Small tables with named rows and columns. After each table, cells are looked up by row and column.

fogum
          sug  mevopa  lop  gasu   fiz  galob
benal    -0.4    -0.2  0.6  -0.7  -0.3   -0.5
rinafot  -0.2    -0.5  0.1   0.1  -0.4    0.1
zafutof   0.1    -0.3  0.3  -0.5  -0.4   -0.6
bag      -0.6     0.0  0.9  -0.6  -0.3   -0.3
konumut  -0.9    -0.5  0.8  -0.3  -0.8   -0.3

konumut, fiz: -0.8
zafutof, galob: -0.6
konumut, gasu: -0.3
bag, galob: -0.3
rinafot, mevopa: -0.5
bag, gasu: -0.6
benal, fiz: -0.3
rinafot, lop: 0.1
bag, mevopa: 0.0
konumut, galob: -0.3
zafutof, lop: 0.3
benal, gasu: -0.7
konumut, sug: -0.9

gimi
         ledezo     peb     fam   lanod   dobil
dit      54.772  28.434  48.952  22.925  66.916
sori     97.435  57.956  62.401  46.169  30.515
pida     73.874  45.431  28.839  77.080  98.818
fivelam  36.351  41.220  84.087  51.409  98.662
dubebem  73.881  45.230  42.997  47.559  70.164
lag      70.228  66.910  35.939  37.947  49.425
negu     29.539  75.006  95.383  66.140  92.602
tizo     55.976  39.139  51.650  50.352  73.225
dinaz    29.188  30.471  50.526  57.701  37.211
bano     21.589  65.044  74.401  90.546  66.796
zorufub  36.451  58.324  81.878  68.198  35.845
kodebi   38.794  90.581  45.040  88.464  43.358

ledezo of dinaz: 29.188
peb of tizo: 39.139
dobil of dubebem: 70.164
dobil of dit: 66.916
lanod of sori: 46.169
ledezo of pida: 73.874
peb of negu: 75.006
dobil of sori: 30.515
dobil of tizo: 73.225
fam of bano: 74.401
ledezo of bano: 21.589
fam of sori: 62.401
peb of dinaz: 30.471
peb of pida: 45.431
fam of dit: 48.952
dobil of fivelam: 98.662
Which row has the largest fam? negu

rin:
columns: nug, ket, mefosef
vab: [95, 90, 202]
zivizuf: [145, 59, 129]
baz: [220, 24, 114]
kod: [151, 101, 177]
piv: [159, 82, 156]
zetaf: [181, 40, 112]
mavog: [86, 83, 210]
ses: [206, 112, 177]

mefosef of ses = 177
ket of zivizuf = 59
ket of ses = 112
nug of piv = 159
ket of baz = 24
ket of vab = 90
mefosef of piv = 156
mefosef of zivizuf = 129
nug of ses = 206
mefosef of vab = 202
nug of mavog = 86
nug of kod = 151
nug of baz = 220
nug of zivizuf = 145
ket of kod = 101

rugebis:
,zaso,guvuto
ges,4047,2213
soke,3660,8069
vev,6949,4764

ges, guvuto => 2213
vev, guvuto => 4764
soke, guvuto => 8069
vev, zaso => 6949
soke, zaso => 3660
ges, zaso => 4047

Table vam
            sef     lon  vegozi     pez
mepabam  51.848  40.441  50.165  48.914
kub      55.341  44.065  43.233  42.702
fofam    44.835  63.615  64.043  44.445
vob      50.059  60.403  58.283  46.017
petegom  58.065  40.029  38.492  46.448
basoted  70.884  28.551  31.245  66.025
zitedu   36.242  14.954  45.140  42.492
kesisod  50.165  52.218  29.454  44.170
nuv      59.958  44.325  41.667  47.010
nopus    77.941  56.731  42.875  33.224
kani     53.535  28.866  26.780  79.704
tibud    66.094  55.344  40.311  31.400
rivu     51.419  38.061  51.167  51.757
kem      51.003  41.977  73.427  43.333

kub, lon -> 44.065
petegom, pez -> 46.448
tibud, pez -> 31.400
kesisod, sef -> 50.165
kesisod, pez -> 44.170
mepabam, pez -> 48.914

mol =
|  | lugobus | vusebez | zap | lekem | munote | morofip | tukagok | biratif | pebikip |
|---|---|---|---|---|---|---|---|---|---|
| milumu | 6923 | 5830 | 1797 | 7741 | 3300 | 4866 | 3273 | 4956 | 6376 |
| bim | 8122 | 2925 | 4968 | 3898 | 1942 | 8580 | 5289 | 1683 | 6718 |
| nemupu | 7815 | 5245 | 7750 | 3111 | 4131 | 6649 | 1682 | 3254 | 1963 |
| datame | 4164 | 5438 | 4820 | 5132 | 7782 | 7659 | 3058 | 3878 | 8121 |
| kup | 3508 | 3901 | 2186 | 2382 | 3830 | 4212 | 8443 | 7145 | 4964 |
| refo | 5317 | 2601 | 7896 | 2017 | 3742 | 6462 | 4929 | 6420 | 5816 |
| rege | 2436 | 8383 | 3265 | 5193 | 2789 | 8066 | 4394 | 2191 | 6512 |

lekem of bim = 3898
pebikip of rege = 6512
vusebez of refo = 2601
pebikip of bim = 6718
pebikip of nemupu = 1963
lugobus of nemupu = 7815
tukagok of bim = 5289
zap of nemupu = 7750

Table lipamud
|  | zudu | bivafa | nisepab | boruf | mide | pova | monet | luf | kuz |
|---|---|---|---|---|---|---|---|---|---|
| zusuf | 135 | 102 | 127 | 34 | 145 | 156 | 155 | 150 | 185 |
| bako | 162 | 146 | 149 | 121 | 160 | 193 | 161 | 156 | 168 |
| vage | 173 | 153 | 132 | 147 | 159 | 154 | 148 | 160 | 158 |
| guf | 153 | 133 | 140 | 110 | 157 | 189 | 153 | 148 | 152 |
| bopen | 185 | 150 | 160 | 157 | 152 | 155 | 136 | 153 | 153 |
| sanogit | 164 | 154 | 121 | 113 | 156 | 206 | 142 | 156 | 146 |
| pev | 156 | 122 | 148 | 222 | 153 | 130 | 196 | 166 | 146 |
| lafisav | 148 | 141 | 154 | 196 | 170 | 169 | 142 | 161 | 170 |
| nul | 196 | 152 | 174 | 100 | 163 | 210 | 179 | 155 | 194 |
| lib | 149 | 141 | 184 | 108 | 162 | 148 | 150 | 160 | 132 |
| ded | 144 | 156 | 179 | 174 | 148 | 164 | 151 | 152 | 146 |
| navede | 156 | 176 | 164 | 112 | 151 | 220 | 149 | 161 | 180 |

nisepab of vage = 132
bivafa of lib = 141
boruf of vage = 147
monet of vage = 148
mide of lafisav = 170
boruf of navede = 112
bivafa of bako = 146
luf of pev = 166
mide of bopen = 152
Which row has the largest luf? pev

